Each row is where one point has got to under a steady rotation. How many ticks took it there?
The counts run from 0 to 451.
[141 139 143 142 133 111 103 175 152  98 123 114 180 105 126 149 143 110
 149 190 142 147 142 120 151 135 143 122 110 166 161 129  93 111 138 121
 124 165  97 135 181 144  96  65 130 142 120 149 173 155 176  72 169 130
 127 121 100 122 170 126 173 125  94 174 140 143 127  99 138 125 117 121
 111 109 114 156 112 143 105 105 101  66 117]  109
[135 154 144 163 127 122 123 138 121  79 145 133 127 165 138 123 187 149
 151 158 149 104 151  77 156 106 111 136 169 155 198  86 111 150 151  97
 164 164 135 109 155 172 122 153 125 155 132 140 164 134 131 130 110  81
 120 133  89 115 144 123 128 144 111 147 144 109 112 116 131 155 138  89
 114  98 155 189 118 136  71 158 146 106 118]  339
[ 99 148 173 148 134 142  63 120 136 112 124 139 141  97 109 134 153 156
 178 117 131  77 178  90 140 130  91 112 169 189 175  70  64 171 196 121
 139 156 140 142 137 154 113 124 141 149 147 116 149 116 154 129 146 102
 104 121  81 122 165 125 128 148 133 144 110 129 121 114 169 132 126 106
 116 123 152 168 115 121  95 176 122 117 125]  376
[136 149 134 165 165 101 131 118 140 116 107  97 179 108 168 162 157  70
 171 166 142 145 136  81 135 139 126 113 116 134 131 115 145 155 143 145
 156 165  97 148 167 166  60  91 115 143  99 105 117 150 141 115 164 106
  99 149 121 106 195 142 150 141 117 156 153 117 122 108 164 119 142  99
 133 129 134 141 140 133 142 148  76  75 128]  284
[180 113 123 157 146 123 108 148 124  76 149 108 185 105 117 165 163 110
 112 185 122 123 120 100 150 141 116 137 123 115 196 156  79 111 115 119
 138 114  93 123 173 170 131  77 108 135 147 149 149 121 171  95 183 135
 119 119  83 129 190 132 142  98 125 158 131 188 136  87 134 130 142 116
  99 132 127 121 106 101 108 151 134  57 119]  27
[142 137 112 163 129 123 100 123  98 111 177 152 127 123 102 171 190 157
 146 186 135 114 132  89 139 140 109 137 207 170 169  57 119 136 150 127
 141 125 139 102 185 156  98 124 112 139 137 136 153 119 151  80 180 103
  97 119  81 114 131 139 137 121  89 146 125 137  93 107 155 121 149 138
 112 136 129 172 130 135 109 128 138  94 133]  67
[141 155 145 157 145 118  96 108 134  99 127 108 162 126 143 143 154 121
 136 150 149 100 174  73 170 132 117 154 117 161 158 116  60  91 145 151
 125 141  92 131 134 144 104  94 111 179 160 146 130 100 143 141 128 115
 123 132 103 130 188 148 147 145 112 182 113 140 163  87 128 127 124 109
  96 121 143 150  96 144 120 166 118  76 119]  24
[131 147 141 158 124 114  89 100 108 105 140 155 131 137 107 151 185 167
 121 159 158  95 130 100 169 144  88 136 173 172 174  65  96 117 154  61
 139 111 133 103 137 145 123 141 120 171 142 149 139  87 152 122 133 114
 117 122  79 113 177 147 132 103 112 170 101 140 113  87 156 135 126 102
 102 124 139 121 102 117  94 160 153 132 135]  148
[119 128 174 101 127 133  82  90 171 126 114 132 179  63 157 173 139 128
 145 167 144 118 115  71 102 131 140 105 105 135 156 112 119 171 148 114
 122 114 153 122 131 163 143 127 144 122 139 126 103 120 131 121 182 131
 105 163 108 145 195 162 162 154 168 116  72 139 119 113 152 115 103 114
 117 161 115 136 118  93 121 179 142 122 138]  87
[144 160 163 117 174 150 118 120 154  96 122 123 186 112 156 180 151  83
 119 172 132 116 114  62 114 141 144 123 121 111 149 128 124 120 121 147
 140 157  98 110 164 147 115 106 150 112 126 138 131 152 140  94 182 124
 117 137 100 157 190 171 140 134 133 131 113 120 135  94 155  83 157 112
 103 152 128 162 121 115 148 172  93  62  97]  206
[171 158 110 153 144 153 144 104 109 104 143 120 182 141 143 182 162 132
 126 189 143 119  80 104 174 172 109 131 143 138 172 102 117 120 119 116
 147 140 105  91 193 140 129 106 118 117 129 148 142 128 130 108 175 118
 110 113  80 121 157 142 117 112 117 145 118 144 120  66 169 104 157 144
 100 142 102 124 131 107 131 162 133  84 100]  328
[148 163 131 137 129 149  97 103 137 129 151 137 215 114 149 170 169 114
 147 144 122 114 113  67 139 119 149 129 176 148 167  83 154 140 138 133
 135 136 166 100 152 136 118 129 133 127 131 142 133 139 156 108 142  61
 125 153 134 168 154 143 151 164 135 140 121 123  46 102 154 107 150 107
 113 139 120 190 128 146  90 132 106 136 118]  164
[130 131 139 139 140 108  87 111 155 120 158 139 185 119 151 170 171 106
 106 145 131 102 123  68 115 123 140 118 169 110 165  98 129 154 135 150
 136 145 162 130 157 159 111 129 114 116 120 135 121 118 144  98 180  93
 132 194 117 161 183 169 147 142 167 115  83 149  94 113 156 117 141  81
 112 169 116 167 122 139 125 143 104 111 119]  165
[138 180 123 147 118 141 124  77 122 106 158 143 168 150 159 168 184 132
 150 139 152 139  80  66 190 158 113 149 160 178 151  87 112 103 125 110
 170  97 142 111 160 149 154 133  97 161 146 140  97 102 136 140 127  83
 125 100 146 140 168 144 126 151 137 161  97 139  89  84 148 131 137 114
 107 147 126 156 112 138  89 144 133 132 144]  245
[135 132 117 155 110 111 126 128 135 109 118 126 164 148 143 159 191 125
 184 165 185 145  92  72 186 108 124 128 126 138 169 135 101 119 148 126
 135 177 138 105 189 166 132 103 107 151 114 165 149 150  85 170 117  81
 100 122 122 126 147 159 109 156  95 154 131 128 103  81 145 118 114 154
 128 135 138 147 100 124 116 121 130 101  91]  135
[107 127 165 107 120 142  94 142 144 118 116 143 135 113 101 189 192 128
 196 176 153 124 156  66 142 112 113 106 134 168 116 103 117 141 165 134
 138 177 126  97 162 173 110 149 127 141 137 153 177 156  94 155 154 136
 123  96  97 111 140 151 142 148 109 129  68 136 132  97 132 118 103 141
 117 124 138 173 106 123 107 135 133  98 116]  180
[106 147 172 117 126 137  96 145 169 101 140 137 166 101 128 132 145 151
 162 157 138  81 115 107 110 126  81  96 176 158 164  83 100 147 146  71
 162 148 143 136 145 164 115  92 123 151 104 149 132 104 143  91 169 116
 143 148  66 136 165 135 146 122 164 133  99 130 129 113 196 132 107  81
 120 128 111 139 132 125  95 134  95 135 140]  193
[164 166 113 151 129 149 129  93 121 115 174 127 180 131 151 175 185 121
 128 158 115 114  66  78 165 142 112 116 174 148 170  93 138 155 119 124
 166 116 155  94 172 153 145 134  94 117 127 140  96 107 123 114 164  84
 120 132 111 140 165 135 128 132 146 139 116 149  87  85 171 110 155 120
 122 169 123 133 137 101 112 142 131  97 140]  246
[122 149 158 114 104 104 125 178 133 102 119 108 136 109 125 158 187 109
 131 152 171 110 114  90 170 151 114 102 136 174 158 123 125 111 143  89
 161 108 122  89 165 158 147 123 130 169 126 143 157 122 144 121 136 137
 138 121 100  92 170 132 175  89 141 145  99 158 100  92 126 127 124  74
 105 127  98 146 103  97  55 129 128 107 107]  151
[103 167 119 124 115 145 115 108 148 126 115  92 180 118 164 135 153 144
 172 187 167 113 114  64 154 129  95 145 127 142 134 121 106  94 115  84
 139 145 117 118 114 153 118  75  75 170 122 131  83 141 101 137 147  88
 112 138 128 138 175 118 120 175 132 154  91 114 110 138 155 134 106 123
 103 125 133 164 143 156 112 138 102 142 161]  395
[104 157 173 127 108 114  75 132 154 130 124 114 150  88 120 128 147 112
 180 122 133 120 173  73 161 144 142  95 135 201 148 111  62 148 203 152
 138 141 121 144 146 143 127 129 155 169 139 119 160 121 153 113 129 129
 115 125 111 113 157 124 179 156 129 136 118 139 126  96 110 145 104 102
 113 124 128 179  91 133  84 153 121  97 125]  375
[122 139 121 109 120 132  91 140 117 102 138 122 166 115 103 147 196 128
 159 167 142  76 188  77 175  99 113  99 152 146 135 102 116 130 144 110
 121 142 161  94 148 141 110 162 126 161 140 158 164 146 126 138 132 102
 131 121  87 125 157 122 181 173 126 139  97 146 100 110 122 142 137  89
 105 107 133 179 113 146  79 135 107 126  94]  261
[131 126 103 158 109  85 117  96 123 120 162 146 158  99 155 154 179 113
 114 131 121 105 183  72 175 134 114  90 126 154 112 115 107 155 144 160
 147 101  96 114 146 145  96 123 135 157 126 110 127 114  99 121 186 136
 114 138  75 112 182 162 150 140 141 109 119 157 113 104 128 131 135 123
 133 151 142 130 103 113 127 185 116  68 103]  60
[102 139 146 135 112 114  94 113 163 110 121 135 147 105 158 154 154 132
 209 130 139 137 152  82 151 135 133 125 118 212 143  96  68 141 188 154
 141 171  96 129 127 160  93 117 119 175 144 137 142 122 102 142 149 142
 120 132  99 115 159 135 143 164 106 158 126 125 151  90 119 147  82 130
  94 115 144 161 119 138 119 163 107  95 137]  102
[112 137 111 131 135 104 142 112  99 142  79  85 165 112 138 170 183 139
 124 215 196 110 119  88 179 144 114 126 134 131 111 117 121 105 130  69
 135 143 136  89 136 141 105  97  98 155 112 121 117 155 104 118 152  94
 100 143 133  89 208 130 139 121 118 155 104 131  77 134 169 102 139 114
 124 125 133 171 102 124 104 135 112 155 129]  354
[120 151 187 113 101 122 111 142 175 120 107 114 151  85 135 171 169 135
 177 184 170 157  76 103 119 149 124  93 133 162 165 108 161 156 137  82
 154 110 159  92 161 167 136 119 120 138  99 139 126 109 152 104 163 122
 123 138 118 115 171 144 175 110 139 132  80 137  87 103 157 125 121 110
 115 145 102 126 111 109  83  99 119 127 146]  274
[142 144 157 122 114 129 119 125 178  88 131 101 181  99 149 167 149 123
 175 199 152 145  74  95 117 128 132 122 121 104 182 129 136 151 114  94
 136 135 130 118 170 167 159  85 108 112 116 160 120 138 146 112 188  99
 124 141 114 154 157 150 154 137 143 134  85 118 136  81 181 151 125 144
 120 152 109 122 124 128 130 118 126  80 130]  397
[138 134 164 108 124 128 133 135 153 108 157 135 181 114 160 169 162 130
 120 183 158 110  80  76 106 136 137 132 129 109 185 143 128 127 108  83
 164 134 115 107 157 168 152 104 112 106 110 155 110 139 109 116 181 116
 136 171  85 156 189 155 142 121 153 123  88 148 134 105 157  95 121  95
 121 152 110 170 141 105 122 162 130  89 114]  124
[ 92 123 116 170 125  61 151 111 127 108 141 145 152 107 152 135 156 126
 136 150 145 166 133 104 161 125 136 139 149 162 123 121 122 144 127  88
 162  95 118 158 133 155 106  82  92 139 134 111 109 101 119 101 178 105
 122 164 153 116 217 122 154 137 124 134 107 165  91 101 142 145 110 138
 142 142 154 180  98 114 102 157 130 114 194]  158
[144 120 136 159 139 115 118  83 154 106 115 130 167 125 142 154 124 137
 198 164 134 125  85 120 166 124 103 125 120 150 155 103  66 172 158 118
 136 141 127 150 141 144 132 102 126 111 131 149 116 100 129 154 157  89
 122 152 100 135 181 141 117 141 121 158 114 142 157  49 168 127 104 164
 107 132 150 106 111  97 140 172 154  92 122]  405
[133 150  83 164 121 112 150 119 120 105 108  84 160 136 164 135 192 125
 163 181 180 121 113  70 189 143  97 124 119 114 143 138  89 130 139 115
 142 179 109 107 154 153 127  86  82 163 101 122 132 161  83 167 123  83
 107 148 111 108 164 120 115 152 131 156 135 131 125 108 157 136 137 112
 134  98 119 138 112 143 119 145 105  96  95]  134
[128 127 134 136 116 104 143 132 131 103 137 152 151 118 110 145 138 147
 107 178 135 131 153  99 144 130 159 137 137 135 169 149  79 125 145 111
 130 122  82 126 159 138 134 109 146 121 144 169 178 134 157  60 187 143
 125 139  64 149 155 131 168 118  93 127 118 161 140  88 136 137 131 156
  96 128 135 182  85 110 102 175 150  60 137]  31
[102 136 111 103  80  75 118 115 137 109 133 165 181 108 146 154 145 132
 104 137 160 128 116  89 187 125 136 123 122 166 108 141 113 110 115 100
 136  98 115 131 156 132 145  87 140 181 118 163 124 109 108 112 154 106
 137 135 125 152 203 142 183 127 127 134 103 158  93 120 121 104 100 145
 132 146 121 164  79 122  96 150 118 124 127]  236
[148 150 153 151 101  99 100  77 170 115 108 122 162 125 157 164 159 140
 144 157 187 136  91  76 159 128 148 130 131 139 192 101 123 161 164 113
 120 114 162 104 156 153 136 149 148 160 115 149 107 105 146 147 114  80
 110 185 116 150 177 175 154 144 141 156 133 112 113 105 154 152 123 129
 118 132 137 142  91 104 110 142 150 128 101]  50
[108 161 187 107  91 121  60 153 192  94 141 120 175  98 132 139 167 143
 183 147 150 130 126  95 128 138 117  89 141 191 172 105 111 127 145  96
 146 115 138 126 147 147 128 107 117 167 112 149 117 104 167 104 153 128
 148 148 108 136 171 124 180 131 143 161  72 138 133 119 142 147  97  96
 103 134 112 156 107 144  77 102 101 124 154]  192
[132 163 141 152 152 145 146  82 152 126  86  80 156 119 156 159 159 110
 174 218 174 140 145  68 126 166 121 120 147 101 143  92 125 137 163 114
 130 137 120 104 149 135 109 132 117 142 100 102 118 136 134  99 167 124
  97 142  82 114 170 143 135 147 134 134  89  99 155 123 180 163 150 142
 123 125 133 147 109 124 145 163 129  96 119]  92
[116 172 149 136 119 125 158  80 131 104 124 138 168 147 158 152 159 110
 150 158 165 171  75  92 177 168 164 142 128 170 141  88 123 146 143  85
 162 119 133  91 169 140 132 141 147 135 123 133 126 114 128 134 122  97
 106 114 121 116 189 150 152 134 131 145 135 129  93  83 149 135 126 150
 116 123 135 173 108  93  85 158 153 135 148]  241
[146 161 137 152 128 142 120 102 131  84 165 134 140 147 146 125 150 161
 122 159 128  92 137  97 137 111 103 130 164 155 196  95 111 150 118  45
 160 111 120 102 132 170 141 126 145 170 137 153 122 113 145 116 146 106
 125 137  64 131 173 126 139 122 133 148 128 122 122  95 162 145 130  99
 123  93 159 164 134 105  67 169 158 109 130]  421
[101 103 159 135 170 104 147 118 124 135  89 138 103  96 101 169 157 146
 155 198 164 117 120 122 143 142 151 122 139 154 124  76 105 159 184  83
 121 144 110 113 130 139  95 141 118 121 125 101 142 133 124  92 198 130
 120 157  94  84 186 149 161 122 112 139  76 153 130 104 144 120 125 127
 101 123 146 173 110 108 108 178 159 113 150]  267
[150 130 134 123 111 104  98  87 127 110 129 103 187  88 126 160 170 159
 126 170 141 110 112  98 175 108 140 112 108 161 140 108 137 143 140  82
 113 119 176  84 135 160 118 141 123 159 147 142  95 136 123 137 156  81
 100 173 144 142 182 127 168 172 125 159 121 149  71 134 136 120 117 112
 130 128 152 157 135 109  81 152 157 159 133]  351
[104 135 143 149 164 109 154 130 116 151  73  85 161  84 144 156 154 104
 150 183 165 108 139  70 155 149 146 110 117 107 125 118  86 161 184 139
 132 157 122 136 134 144 127 125 120 111 106  69 129 145 125 120 143 115
 103 175 124 104 198 134 148 145 143 119 112 150 111 101 162 126 143  95
  97 152 125 177  81 122 116 181 111  87 115]  170
[100 124 137 141 118  90 115  96 120 127 128 140 129 100 150 154 170 131
 163 118 137 127 161  67 199 141 112 108 115 191 115 117  98 144 151 137
 151 115 112 118 137 157 122 125 118 161 138 106 122 106  98 176 148 136
 116 128 112  96 196 130 137 125 126 141 103 164 129  75 101 115 119 127
 117 139 143 142  94 104 100 176 126  98 130]  61
